In the rows, 128 means zero.
The rows of R fall into 4 groups, and each row is roughly a mix of its group's hidden directions; some rows fit no group.
R (139 x 10):
[[153 163 139  84 129 119 100 142 117 129]
 [156 153 131 100 137 146 127 137 151  84]
 [131 174 154 130 148 167 120 114 125 118]
 [119 178 164 126 140 153 113 116 119 133]
 [ 90 111 137 163 111 130 144  93 121 142]
 [132 137 173 123 102 103  94 109 116 139]
 [158 166 127 108 100 137 146  97 130 116]
 [120 120 103 153 129  91 155 121 142  90]
 [100 122 129 154 100 148 139 131  82 115]
 [179 111 116 105 136 122 154 120 113 106]
 [ 84 106 127 131  95 113 104 123 100 133]
 [174 156 136  98 110 128 141 147 149 127]
 [126 112 135 122 107 179 116 166 115 134]
 [110 137 143 155 100  94 121  89 133 143]
 [124 107 109 153  92 105 149 100 152 128]
 [112 110  83 160 143 135 117 124 134  95]
 [ 96 103 111 135 152 109 147 116 113 167]
 [ 79 118 130 140 107 108 132 150 123 162]
 [175 166 131 118 111 147 148 121 127 115]
 [143 134 141 145  89 129 173 133 135 156]
 [108 129 139 120 125 125 123  67 138 103]
 [111 104 106 170 151 124 153 121 143 152]
 [125 107 112 149 115 166 140 149  92 149]
 [120 122 131 106 172 161 130 142 154 154]
 [120 145 133 127  80 129 133 113  82 122]
 [109 120 144 112 111  95 106 155 127 168]
 [166 141 173 129 136  98 114 135 123 115]
 [ 90 124 150 141 106 113 105  87 135 133]
 [154 144 162 104 106 116 156 101 121 144]
 [168 123 110 114 163 140 104 149 123 103]
 [ 77 126 131 126 125 153 129 140  87 128]
 [149 118  93 117 156 159 146 145 153 110]
 [117 116 112 135  90 155 118  87 148 141]
 [108 173 161 140 123 149 111 132 138 153]
 [122 125 148 144 101 126 164  93 162 137]
 [118 106 148 154  90 106 115 128  91 127]
 [149 121 110 109 170 115 106 166 135 135]
 [138 140 140  87 126 164 114 157 103 135]
 [112 129 129 143  79 132 167 111 113 139]
 [145 109 105 125 162 147 136 141 158  92]
 [134 133 118 130 114 143 134 184  92 123]
 [123 151 110 133 104 142 166 112  95 102]
 [115 137 126 159 131 101 144  80 129 153]
 [ 92 125 127 138 118 114 106  91 106 161]
 [ 97 124 142 144 105 123 102 134  91 161]
 [150 127 143 107 152  93 132 142 148 167]
 [148 136 151  87 120 147  99  96 119 128]
 [111 115 152 153 127 158 134 134 129  78]
 [158 118 145 119 134 141  95 105 169 113]
 [147  99 128 117  97 106 171 106 138 132]
 [161 148 127 104 166 130  93 127 141 114]
 [ 99  93 112 157 102 120 145 129 109 151]
 [148 139 144 104 149 138 118 176 107 147]
 [137 155 167 116 101 138  95 106 112 126]
 [ 93 114 128 129 111 105 105 137 105 169]
 [100 112 127 150  89 134 138 118 100 162]
 [118 100 115 120 172 104 111 142 157 141]
 [109 126 131 149 119  97 148 152  85 148]
 [163 129 122 150 125 106 120 104 153  88]
 [121 160 157 104  84 136 116 111 115 117]
 [114 126 124 143 150 122 122  66 140 141]
 [101 139 138 128  97 154 135 177 127 122]
 [121 125 117 118 125  96 110 139 118 185]
 [102 102  95 151 136 115 150 122 107 158]
 [131 100 105 122 160 149 123 175 125 117]
 [149 100 119 113 119 150 119  99 140  84]
 [182 131 127 100 153 133 120 128 115 106]
 [104 126 153 103 118 103 100 144 110 163]
 [143 154 151 106 147  87 100 140 135 141]
 [129 136 139 125 120 105 101 132 122 188]
 [154 148 130 112 150  79 123 129 157 136]
 [121 119 104 120 130 157 126 161  96  90]
 [151 151 116 137 156 156 144 115 101  94]
 [ 86 113 152 160 103 137 119 125 102 133]
 [115 135  97 116 152 146 146 168 103 109]
 [157 123 140 120 120 150 168  94 150 110]
 [133 151 107 152 117 157 170 112 108 113]
 [136 128 105 109 152 179 136 142 141 104]
 [ 84 115 126 153  98 101 120 105 116 137]
 [ 87 117 144 114 128 122  84 133 153 142]
 [103  84 127 155 104 128 142 120 122 160]
 [103 151 135 141  84 108 143 102 107 123]
 [ 99 109 108 163 152 133 123 109  94 139]
 [158 119 125 108 142 156 112 173 135 107]
 [163 136 124 125 146 159 147 100 131  91]
 [134 124 119 126 148 139 143  77 163 108]
 [163 142 141 101 128 135 135 151 162  96]
 [157 141 103 110 141 169 128 138 140  95]
 [100 142 110 147 118 172 145 123 103 106]
 [101 109 124 152 122  96 130 124 103 170]
 [124 159 131 116 151 129 150  84 159 117]
 [ 96 125 152 107  94 159 116 120 112 152]
 [139 140 137 130 119  81 121 100 157 158]
 [141 153 146 110 145 128 105 169 101 151]
 [133 112  98 144 182 131 140 107 140 119]
 [135 162 120 154  98 150 158 119 117 101]
 [128 133  99 127  87 133 110 115 163  99]
 [154 117 119 120 172 128 121 170 146 118]
 [145 150 119 108 166 164 138 133 153 107]
 [148 121 126 121 156 175 144 122 142  94]
 [118  89  89 143 115 100 150 119 121 114]
 [ 95 150 118 129 125 146 172 143 146 102]
 [148 178 151 105 146 141 122 116 149 130]
 [131 146 155 116 102 104 129  77 134 135]
 [157 138 140 102 166 146 128 161 125 106]
 [173 137 119 129 124 142 163 125 116  91]
 [165 140 123  95 165 131 128 149 153 123]
 [106 115 129 149 110 118 162  87 146 150]
 [137 165 144 110 101 138 140 146 103 162]
 [141 151 144 141  95 149 161  93 128 115]
 [ 80  91 139 161 134 133 124 133 122 118]
 [160 170 144 101 156 144 117 139 130 139]
 [141 141 118 126  98 117 134 156 104  81]
 [146 123 107 109 154 141 159 156 140 163]
 [ 91 100 122 106 151 122  87 139 131 119]
 [143  94 124 128 115 112 108 100 173 137]
 [102 123 128 162  98 143 149 113  90 133]
 [ 98 134 146 124  98  89 126 126 115 164]
 [122 119 113 134 159 160 100 169 142 120]
 [163 119 131 137 158 132 110  93 163 134]
 [128 128 131 129 152 118 109 110 164  79]
 [129 132 124 141 145 177 168 123 128 103]
 [179 122 124 116 148 151 128 164 138 124]
 [148 143 123 133 184 112 132 127 150 151]
 [129 106 146 106 107 152 102  95 153 109]
 [ 98 104  98 159 112 119 138  99 145 110]
 [120 130 125 122  97 103 152  97 145 168]
 [128 125 176 144 120  92 127 128 109 157]
 [146 130 107 108 168 122 130 133 172 111]
 [146 151 157 106 110 112 113 108 161 154]
 [162 115 115 101 162 132 110 157 111 111]
 [130 139 144 100 100 101 106 144 137 168]
 [120 147 155 109 126 109  78 137 132 154]
 [133 120 117 160 141 161 154 141 101  95]
 [149 107 108 139 117 129 144  89 157  97]
 [ 81 118 104 153 105 131 142 126  98 130]
 [ 84 117 150 141  90 114 116 134 128 154]
 [150 109 145 106 145  93 121 140 151 163]
 [102 145 139 140  92 153 130 112  92 147]]
In each list below, two rows fit none of the groups, and each other row fits one group, some only roughly. Which are they? Name them in the order they come.
    Q_773: [115 126  91 127 139 165 141 149 115  91]
    Q_671: [120 116 110 160 127 116 152  76 136 118]
    Q_796: [144 129 129 105 134 123 104 188 118 126]
    Q_63: [129 141 128 129 110 154 145  98 157  84]
    Q_734: [154 138 116 118 145 136 105 177 100 127]
    Q_802: [ 82 124 125 134 101 145 108  92 123 140]
    Q_875: [124  91  99 143 148 119 136 126 172 116]
    Q_663: [149 121 120  84 157 136 129 167 127 145]
    Q_822: [ 90 136 140 139 101  92 108 139 107 148]
    Q_650: [112 114 138 107 105 102 108 121 131 177]
    Q_985: [130 129 131 122 158 134 121 170 112 173]
    Q_874: [137 120 138 121 146 125 116 143 153 187]
    Q_169: [ 87  96 106 149 114 149 146 135 107 135]
 => Q_822, Q_874
    Q_417: [ 95 104 126 142  93 140 118 129 123 170]
    Q_347: [131 126 122 143 137 159 154  87 148  95]
    Q_891: [126 153 152 118  98 108 114  92 140  99]
    Q_879: [160 115 117 131 152 151 143 111 175 124]
    Q_130: [ 81 151 145 154 119 109 129 113 103 119]
    Q_510: [164 134 131 135 154 167 148 137 143 100]
    Q_647: [102 140 126 155 114 127 171 140  95 146]
    Q_127: [151 161 137 139 141 167 162 128 111 119]
    Q_236: [165  90 100 123 144 129 118 132 141  96]
    Q_512: [155 138 129 106 105 157 144 118 169 107]
 => Q_417, Q_512
    Q_368: [134 132 140 149 127 152 153  83 148  99]
    Q_315: [155 155 133 112 133 171 130 103 146 103]
    Q_89: [149 111 130  89 154 150 104 147 149 109]
    Q_20: [158 140 131 109 117 147 116 109 145  79]
    Q_357: [144 110 131  98 112  81 108 143 128 152]
    Q_722: [ 98 102  95 146 120  93 118 149 115 137]
    Q_834: [ 95 108 139 141 108 103  88 122 122 154]
    Q_91: [ 79  96 119 142 122 129  99 147 114 128]
    Q_652: [152 131 108 122 146 132 136 176 131  90]
    Q_513: [ 88 121 126 165 111 131 131 118 100  98]
    Q_731: [ 85 120 118 144 136  98 149 145 116 160]
 => Q_834, Q_91
    Q_355: [131 130 114 164 119 125 153  82 106 145]
    Q_382: [153 114  90 140 161 121 159 147 126 143]
    Q_707: [163 143 150 104 149  94 124 153 134 144]
    Q_581: [ 99 121 131 130 104 103 158 147 100 159]
    Q_163: [133 154 159 111 102 146 133 111  87 144]
    Q_522: [127 109 114 121 112  80 117 154 106 154]
    Q_998: [135 131  96 151 154 159 148 134 109  94]
    Q_111: [133 116 120 143 119 141 181 110 146  97]
    Q_687: [170 126 132 102 145 132 117 173 120 140]
    Q_627: [148 137 118 144 129 162 179 121 120 108]
    Q_743: [152 144 155  88  93 143 110 116 130 136]
    Q_623: [121  86 112 126 153  88 117 149 117 141]
 => Q_163, Q_743
    Q_726: [124 135 108 126 108  85 129 112 142 172]
    Q_805: [121 138 123 151 103 113 145  75 105 128]
    Q_530: [ 75 115 141 130 106 121 101 109 110 128]
    Q_129: [155 121 114  98 163 127 146 149 159 146]
    Q_632: [134 151 125 108 114 147  83 153 139 100]
    Q_487: [104  93 132 150 102 163 138 112 116 149]
    Q_142: [ 98 109 119 142 124 143 131 160  94  94]
    Q_103: [121  89 138 151 109 117 147 150  94 148]
    Q_102: [157 150 123 135 119 138 164 136 132  82]
    Q_421: [134 157 151 110 111  98 110  98 106 151]
    Q_184: [131 139  97 102 165 146 126 147 145  96]
 => Q_632, Q_102
    Q_294: [142 131 113 134 158 160 120 110 135  80]
    Q_25: [115 118 146 153 103  79 139 102 120 135]
    Q_397: [ 87 138 138 141 129 105 101 118 116 168]
    Q_229: [150 155 141 108 155 153 120 148 113  92]
    Q_154: [121 106 118 136  95  88 145 150 127 160]
    Q_308: [110  84  97 140 123 134 127 126 165 109]
    Q_86: [117 106 129 150  95  83 110 107 129 138]
    Q_672: [153 141 145 108 159 172 146 138 118 113]
    Q_620: [120 147 123 128  84 132 149 115 114  84]
    Q_645: [ 88 105 151 128 112 121  93 153 110 131]
    Q_476: [ 84 107 141 160 126 123 112 112 109 154]
 => Q_25, Q_397
    Q_395: [133 132 157 122 152  94 113 145 145 169]
    Q_883: [139 141 156 105 133 150 100 158 165 124]
    Q_441: [124 137 152 148  82 119 137  86 130 127]
    Q_94: [ 83 122 111 160 111 118 153 144 112 140]
    Q_804: [103 147 122 163 136 165 154 152 117 133]
    Q_683: [132 152 134 132  88 153 139  91 122 101]
    Q_75: [137 131 153 105 127  84 107 118 147 160]
    Q_955: [ 89 107 125 125 107  88 106 135 130 151]
    Q_253: [132  99  95 142 121 109 124 113 164  97]
    Q_478: [143 153 132 152 123 140 143  73 144 129]
 => Q_395, Q_441
